(in the rows, 128 means zero)
A single turn carries every row of the set below to another of its rows. Some are shown first; where does it send the rows asked next?
kifar: [140 145 159 140 120 117 139 135 122  80 123 166 127 147 106 122 119 125
 113 102 137]
Sorut: [116  97 125 156 132 112 123 158 130 133 156 128 101 140 103 114 124 104
  92 130 162]
Guzi: [149 119 109 170  84 116  93 132 112 126 130 124 108 130 114 126 120 122
 113 118 162]
vot: [133 109 140 137 139 117 146 133 107 125 116 124 132 153 120 123 148 120
  97 118 142]
fodin: [108 124 140 140 141 106 119 176 129 133 151 130 118 125 130 118 138 107
  94 112 126]
vumo: [164 127 117 168 113 119  86 142 124 127 142 110 103 118 109 126 108 110
  95 107 159]
ribu: [135 135 168 157 140 116 126 130 114  79 139 159 126 151 110 127 129 131
 114 104 140]
Gumov: [122 153 127 127 125  77 121 137  91 132 133 136  89 133 101 110 110 103
 108 112 119]
Sugu: [143 116 123 156 122 109 116 133  81 106 145 113 112 132 130 119 100 121
  93 144 156]
Lamav: [125 138 148 176 108 114 128 151 116 139 140 139 103 161 129 116 109 117
  73 124 151]
fak: [141 130 148 179 130 122 128 145 129 130 124 131 119 147 112 120  96 101
  73 124 136]
Zafe: [137 145 143 181 118 115 124 148 110 140 140 128 123 160 110 110 103 110
  72 122 137]
zeluf: [122 143 135 156 125 100 137 141 128 132 156 119 139 144  99 133 151 111
  98  89 151]
duzek: [127 146 137 154 128 119 124 147 148 109 128 118 134 147  87 121 147 102
 101  99 146]
Gusot: [125 118 126 135 143 112 121 113 112 120 120 143 133 135 126 124 128 108
 131  90 133]
poz: [124 148 150 149 135  95 103 153 105  99 139 144  78 119  87 142 133 135
 119 118 151]
Godis: [141 130 101 130 110  97 111 154  91 115 168 147 108 123  97 135 110  97
 118 117 158]
kufiz: [135 156 138 119 129  96 128 154  67 108 124 144 102 143 111 137 123 125
 103 115 145]
kepob: [147 159 141 132 119  94 103 159 116  92 142 146  88 119  95 118 133 135
 117  94 157]
Visi: [184 135 124 154 116  90 117 140  93 125 130 157  99 125 113 124 117 121
 122 116 123]
Sule: [116 135 138 119 120 118  95 152 124 102 127 143  85 150 127 149 110 125
 116 113 135]
Pesi: [158 129 112 170  91 117  87 151 116 133 137 121  98 138 103 130 103 123
 103 111 151]
dos: [182 138 133 148 118  88 120 145  99 121 144 158 105 109 118 118  99 117
 102 112 134]
Fem: [105 117 145 160 120 127 105 129  94 114 141 125 101 130 125  98  96 120
  97 109 146]
dibib: [144 140 145 145 134  84 105 166 120  97 140 153  85 124  92 133 142 135
 125 102 143]
Bivak: [124 136 138 163 123 114 121 147 138 112 156 123 152 150  91 126 142 110
  98  96 146]
zimu: [140 121 112 125  89 117 107 141 109 113 162 122 125 123 120 126 114 103
 111 116 120]
ruvo: [137 134 158 147 129 129 132 119 110  90 149 158 127 146 114 153 124 126
 119 106 141]
lomog: [117 118 135 120 121 130 122 151 116 113 130 160 103 156  95 144 135 117
 119  94 163]
Feg: [166 136 123 153 114  86 125 146  96 129 138 161 106 114 109 126 129 108
 118 140 123]

Gusot moves to fodin
Guzi moves to Feg
kifar moves to duzek
And these:
lomog moves to vot
dibib moves to ribu

A single turn carries every row of the set below to another of its rows. Some are shown first; where does it send the rows asked next?
lep: [105 103 128 126 138 139 116 139 115 136 149 106 130 141 119]
fuvev: [110 149 128 116  84 125 131 139 133 126 139 112 123  99 113]
bula: [113 146 128 124 117 142 139 113 176 131 138 119 150  99 139]
zepok: [108 153 114 146 123 132 153 120 158 131 127 125 111 141 135]
rere: [125 113 134 113 107 101 128 109 133 151 133 113 124 113 149]
pozev: [131 139 138 128 106 175 108 125 142 141 147 114 140 130 122]
latu: [112 107 128 137 115 150 102 127 154 137 138 119 153 151 116]
daz: [116 139 144 114 137 159 143 145 114 143 153 110 121 150 123]
Gupip: [ 96 158 131 111 104 149 119 139 140 151 145 142 132 159 131]
mig: [101 134 137 126 131 103 131 108 148 136 114 128 139 120 101]
tufis: [112 138 161 108 132 126 157 126 133 133 153 107 138  98 125]
bil: [ 93 111 130 110 107 126 117 148 135 149 147 128 140 166 130]
Tiva: [135 133 173 131  95 124 158 124 141 139 144 115 125 146 124]
moti: [124 115 128 106 114 115 163 134 166 140 117 105 147 141 126]
Karuv: [100 148 154 110 117 115 158 119 160 149 147 138 137 136 155]

fuvev moves to Tiva
mig moves to rere
And these:
daz moves to Gupip
lep moves to bil
tufis moves to Karuv

A single turn carries every row of the set below to another of its rows. Some are shown first; where does it send the rows asked next?
lar: [105 136 142 108 140 160 152 114 112  98 132 122]
Savo: [121 121 163  99 125 129 170 102 148 128 153 152]
vemak: [119 136 115 133 136 137 141 156 131 129 138 137]
kurav: [111 126 137 106 125 175 160 111 110 132 150 135]
ked: [103 115 147 122 114 150 188 108 126 116 157 132]
vumi: [123 118 165  88 115 143 168 103 141 116 143 142]
furen: [134 117 140 101 121 159 154 150 142 140 147 152]
dito: [ 96 136 137 105 140 151 185 114 106 128 158 153]
dugo: [126 118 124 102 102 122 149 132 135 105 119 121]
luf: [120 135 115  78 121 123 154 146 116 113 118 143]
godi: [119 143 111 103 141 117 132 127 121 130 128 141]
pake: [115 115 141  98 110 163 186 132 123 134 156 150]
vuso: [107 140 138  99 152 131 180 145 124 130 154 170]
Leba: [103 122 152 107 123 133 196 133 130  91 143 138]
Tafit: [110 135 159  95 142 128 168  96 134 125 152 154]
Tof: [105 139 120 116 137  92 160 120 128 110 133 138]
tig: [117 130 119 126 127 126 166 171 137 124 142 147]
Napu: [122 128 159  73 125 150 164 111 129 123 140 152]
ges: [127 121 128 134 133 121 162 118 124 140  99 149]
Ruz: [118 119 133 126 125 116 183 122 120 121  95 147]
gan: [115 130 121 135 124 142 146 149 129 105 129 118]
Zes: [118 136 155  85 140 145 153  98 127 130 145 152]
Tidu: [121 128 126 115 136 120 178 130 113 134  97 160]
fegi: [124 119 123 114 112  96 162 139 150 123 137 144]
Tovul: [132 116 129 119 121 127 171 134 125 140  96 155]
votan: [123 123 128 121 128 132 164 119 113 125  89 140]
sov: [119 123 144 140 136 141 143 112 145 129 153 132]
furab: [106 139 119 112 132 131 173 168 118 105 132 142]
ligo: [110 122 139 127 131 147 173 111 130 146 169 150]
nide: [ 99 139 123 133 136 125 166 147 122  95 132 126]

ligo moves to pake
Savo moves to Napu
And these:
nide moves to gan
godi moves to fegi
Tovul moves to Tidu
lar moves to sov

A single turn carries every row of the set below to another of its rows. Some are shown first; where does it send the rows asked next?
sez: [125 145  95 112  99 138 111 131 172 112 104 160 128 120 142 109 112 115
 125 123]
zep: [148  86 146 128 103 140 146 154 149 121  93 135 119 129 165 136 127 104
 118 141]
Domob: [144  72 126 124 105 134 101 120 178 111  84 147 123 128 131 112 128 112
 135 130]
busa: [122 137 148 128 114 144 119 103 147 112 109 127 159  93 146 119 123 112
 120 137]
mami: [110 115  99 141 111 150 135 118 157 115  94 140 154 128 182 127 117 113
 119 136]
Vudav: [123 134 149 136 112 146 118 100 151 113 108 132 161  95 147 116 126 116
 121 136]
lemu: [127  89 123 115 136 116 130 123 177 102  84 131 141 144 132 126 110 126
 153 100]
Vuped: [139  79 154 123 100 150 143 137 141 117  94 138 130 120 161 146 129  96
 130 133]
Sak: [142  70 146 143  97 148 139 151 156 123  93 148 133 115 159 132 135 106
 130 136]
naf: [104 137 126 106 107 123 140 147 154  98 110 116 135 111 163 127 104 116
 137 109]
ripu: [154 123 161 120 119 144 129 150 150 146 114 169 144 113 127 136 128 114
 132 123]
metor: [129  99 132 112 135 115 119 112 158 106  77 127 143 126 134 130 102 117
 166 104]
vil: [135 115 128 135 134 120 133 153 172 141 106 160 155 138 135 132 118 136
 163  96]
Pudo: [127 149  97 111 100 139 107 126 169 113 109 157 129 119 141 110 114 111
 126 126]
vozo: [111 132 130 135  98 122  98 146 155 147 125 135 148 106 170 117 123 127
 144 124]
direv: [104 136 128 105 103 120 139 149 156  98 110 120 135 108 160 124 106 119
 135 103]
Rul: [166 126 157 130 129 143 142 153 152 125 113 167 147 118 137 123 125 106
 130 124]
bog: [141  75 120 120 101 138  93 121 166 126  94 149 123 140 152 117 121 107
 152 134]
befog: [151 115 163 135 117 144 152 155 155 127 107 160 149 106 125 134 129 118
 141 116]
Gif: [129 110 130 122 145 125 136 159 158 145 108 149 160 144 157 135 106 131
 155 104]
lopu: [108 129 136 138  97 120 101 143 157 144 125 134 150 105 171 117 127 130
 143 120]
Rutop: [139 114 126 138 145 122 126 147 157 137 105 161 167 135 157 129 112 119
 168 101]
zesut: [109 117  98 139 111 146 131 120 153 120  98 137 153 128 186 130 118 108
 120 136]
foli: [144  85 126 118  98 123  95 125 164 131  81 139 109 130 138 122 121 115
 143 135]
vilin: [136 102 133  98 141 128 120 116 167 100  92 132 143 139 128 117  97 119
 157 110]

Vudav moves to direv
lemu moves to Sak
And these:
bog moves to ripu
metor moves to zep
zesut moves to vozo

A single turn carries every row of the set below to another of its rows. Some are shown first; where does it send the rows asked next?
gov: [141 123  97 148 138 120 144 115 123 148 128 118 137 145 129 117 127 120
 156 137]
denov: [150 120 135 148 124 111 143 101 140 113 145 108  91 175 118 127 123 137
 131 151]
pozin: [103 132 138 124 114 100 133 114 128 142 142 150 154 141 121 126 113 138
 111 101]
Nepof: [ 89 115 121 133  95 119 142  96 113 115 124  93 126 143  98 141 117 119
 106 123]
viri: [119 125 126 137 125 110 126 111 127 108 127 127 139 145 112 140 120 130
 140  62]
Vosas: [121 124 144 133 115 111  92 111 130 128 130 118  78 154 126 127 121 132
 131 141]
Faseg: [130 124 113 147 133 119 136 119 128 155 127 125 131 131 128 130 121 120
 168 140]
nare: [114 128 145 139 116  94 134 115 131 144 146 153 152 135 124 137 116 146
 127 103]
gud: [140 115 118 172 113  97 164  91 112 107 138  95 125 156 119 132 123 126
 123 120]
bif: [121 124 122 137 125 110 128 109 127 106 127 126 140 148 112 137 120 130
 138  61]
fuba: [139 126 142 177 120  91 160 105 117 112 131 113 112 141 129 139 118 112
 133 124]
Sepo: [118 125 125 136 124 111 126 110 127 108 127 127 139 146 111 140 118 130
 139  62]
Dipu: [126 115 114 135 124 109 138 117 123 135 135 140 162 155 111 123 140 141
 100 102]
nal: [123 124 124 138 126 110 127 110 127 107 127 127 139 148 112 139 121 130
 138  62]
Mesid: [118 125 123 135 123 110 126 109 127 107 128 127 140 148 111 138 118 130
 137  61]
bopar: [131 125  85 136 131 124 146 108 121 147 133 109 143 152 126 106 120 120
 143 133]
valuz: [137 110 122 151 127 103 139 117 126 137 139 143 160 149 114 135 143 150
 118 105]
Nasog: [141 124 140 146 123 104 102 109 128 125 135 118  79 161 133 121 125 132
 133 140]
romu: [116 115 118 124 105 116  97  93 124 123 141  98  94 170 117 116 120 147
 118 137]
giki: [117 128 155 127 114 118 128 108 145 121 136 118  84 158 112 138 111 126
 130 155]
pepib: [122 125 126 138 126 110 126 111 127 107 126 128 139 146 112 140 121 129
 140  62]
Simu: [114 109 107 150 101 111 154  88 109 109 135  85 133 156 104 133 122 130
 109 121]
tup: [108 119 134 122 106 117  90 103 127 128 134 108  87 159 118 125 118 139
 123 140]
roz: [140 115 121 137 116 119 142  94 137 111 146  98  98 182 108 122 123 141
 119 149]
fozo: [118 117 124 119 108 126 134  94 138 114 142  97  99 177 102 124 117 138
 112 149]
bugo: [113 131 156 159 115  99 146 114 121 119 120 122 106 128 123 147 113 101
 129 126]
deten: [149 120 126 149 122 103 109 100 125 120 143 108  86 172 133 111 125 140
 128 137]
Taz: [132 117 138 152 122  95 136 116 130 141 144 150 155 139 120 142 131 152
 131 106]
degi: [136 116 114 138 113 110 106  92 123 119 146  98  94 177 125 110 123 148
 120 135]
nopu: [139 126 152 143 123 110 136 108 144 118 139 118  83 163 119 136 117 129
 137 154]
vepe: [108 129 117 133 122 122 130 114 129 158 130 123 132 127 126 132 108 123
 166 139]
Gilu: [ 98 131 106 120 115 125 132 107 126 155 135 114 138 134 122 120 102 123
 153 135]
Sisa: [ 88 125 146 137 102 112 137 109 118 120 117 112 114 129 107 148 113 104
 115 126]
Gerup: [109 125 122 122 118 107 136 115 124 138 138 144 160 151 114 119 125 135
  98 100]
Vogel: [106 124 142 115 106 125 126 101 142 119 137 107  91 165 104 132 111 132
 118 152]
mevo: [109 129  90 121 120 126 139 103 122 150 136 108 144 148 123 107 108 122
 142 132]

romu moves to tup
valuz moves to Dipu
pepib moves to nal
And these:
roz moves to fozo
gud moves to Simu
vepe moves to Faseg

